In the data rows, zero lies at 4.5, halfway between 4 and 5.
The rows fall into hidden groups. There are 7 groups. Groups can overlap: rows of different groups may look alike. Groups are numbered from 0 in the order they first appear among the rows asked about.
The rows in order, each followed by its group:
[2 3 4 6 5 5 3 3] -> 0
[6 8 9 5 6 4 5 8] -> 1
[6 7 9 5 6 3 4 8] -> 1
[4 8 5 6 3 3 5 7] -> 0
[3 2 4 6 4 4 7 7] -> 2
[4 4 4 1 4 4 5 3] -> 3
[4 3 2 6 4 6 6 6] -> 4
[5 2 4 5 5 3 8 8] -> 2
[6 6 6 6 5 5 3 6] -> 3
[5 6 7 3 4 6 3 2] -> 2
[7 7 6 8 5 5 4 6] -> 5
[6 4 8 4 4 3 3 3] -> 4
[7 3 4 6 5 4 6 8] -> 4
[3 5 0 5 3 5 5 2] -> 1
[4 2 4 6 4 4 7 7] -> 2
[7 7 9 5 6 4 4 9] -> 1
[5 4 5 1 5 4 5 2] -> 3
[4 5 1 2 4 5 6 4] -> 5
[5 3 6 3 3 4 2 1] -> 4
[4 7 5 5 2 5 5 6] -> 0
[6 9 9 5 5 4 4 8] -> 1
[6 3 3 5 6 6 5 6] -> 4
[4 6 7 3 5 6 3 2] -> 2
[4 5 7 4 5 5 3 1] -> 2
[4 2 4 7 4 4 7 7] -> 2
[4 2 4 5 4 4 7 7] -> 2
[4 5 2 0 4 4 5 4] -> 5
[5 4 5 1 4 4 5 3] -> 3
[4 6 6 3 5 6 3 1] -> 2
[2 4 1 6 3 6 3 0] -> 1
[7 5 6 8 5 4 4 5] -> 5
[3 3 2 4 6 4 5 5] -> 0
[6 5 5 1 2 4 2 4] -> 6
[2 4 0 5 3 6 4 1] -> 1
[5 4 5 2 4 4 5 3] -> 3
[7 8 8 5 5 4 4 8] -> 1
[4 2 3 7 4 6 8 8] -> 4
[4 6 5 3 5 6 2 1] -> 2
[3 3 3 7 3 4 7 6] -> 2
[2 3 4 4 5 6 2 2] -> 0
[2 3 4 5 6 5 4 4] -> 0
[7 7 6 7 4 5 3 5] -> 5
[5 4 4 1 5 4 5 3] -> 3
[5 4 4 1 4 4 5 3] -> 3
[7 6 3 3 4 6 5 5] -> 4
[6 6 5 6 5 5 4 6] -> 3
[3 4 1 4 4 5 4 1] -> 1
[4 2 6 3 6 4 3 4] -> 0
[3 3 3 5 4 4 7 7] -> 2
[5 7 8 7 5 4 5 8] -> 1
[4 6 6 1 3 4 2 2] -> 4
[6 6 5 6 5 5 4 6] -> 3
[2 5 2 3 5 4 6 3] -> 0
[4 2 3 5 4 4 7 7] -> 2
[7 6 6 7 4 5 3 4] -> 5
[2 5 1 6 5 5 5 1] -> 1
[5 3 6 4 5 4 2 1] -> 4
[4 6 6 3 4 5 3 2] -> 2
[4 2 3 5 4 4 7 7] -> 2
[7 6 6 7 4 5 3 4] -> 5
[5 4 2 5 5 6 7 6] -> 4
[2 4 2 4 5 4 5 2] -> 0
[4 5 1 2 4 5 5 4] -> 5
[6 8 8 6 5 4 4 8] -> 1
[4 5 6 3 4 3 3 1] -> 4
[5 2 4 5 3 5 6 6] -> 2
[4 4 8 4 5 3 1 2] -> 4
[4 2 3 6 4 4 7 7] -> 2
[7 7 5 7 4 4 3 5] -> 5
[3 3 2 5 5 5 3 3] -> 0
[5 2 4 4 4 4 6 8] -> 2
[2 2 4 3 6 4 4 6] -> 0
[7 6 6 7 5 5 3 5] -> 5
[2 3 3 5 6 5 5 5] -> 0
[2 4 4 4 5 4 4 3] -> 0
[4 4 3 6 6 4 5 4] -> 0
[5 5 5 6 8 5 7 6] -> 6
[6 5 5 6 5 5 4 6] -> 3
[2 3 3 1 4 4 1 2] -> 0
[6 5 5 1 4 4 5 3] -> 3
[1 2 4 4 6 4 4 4] -> 0
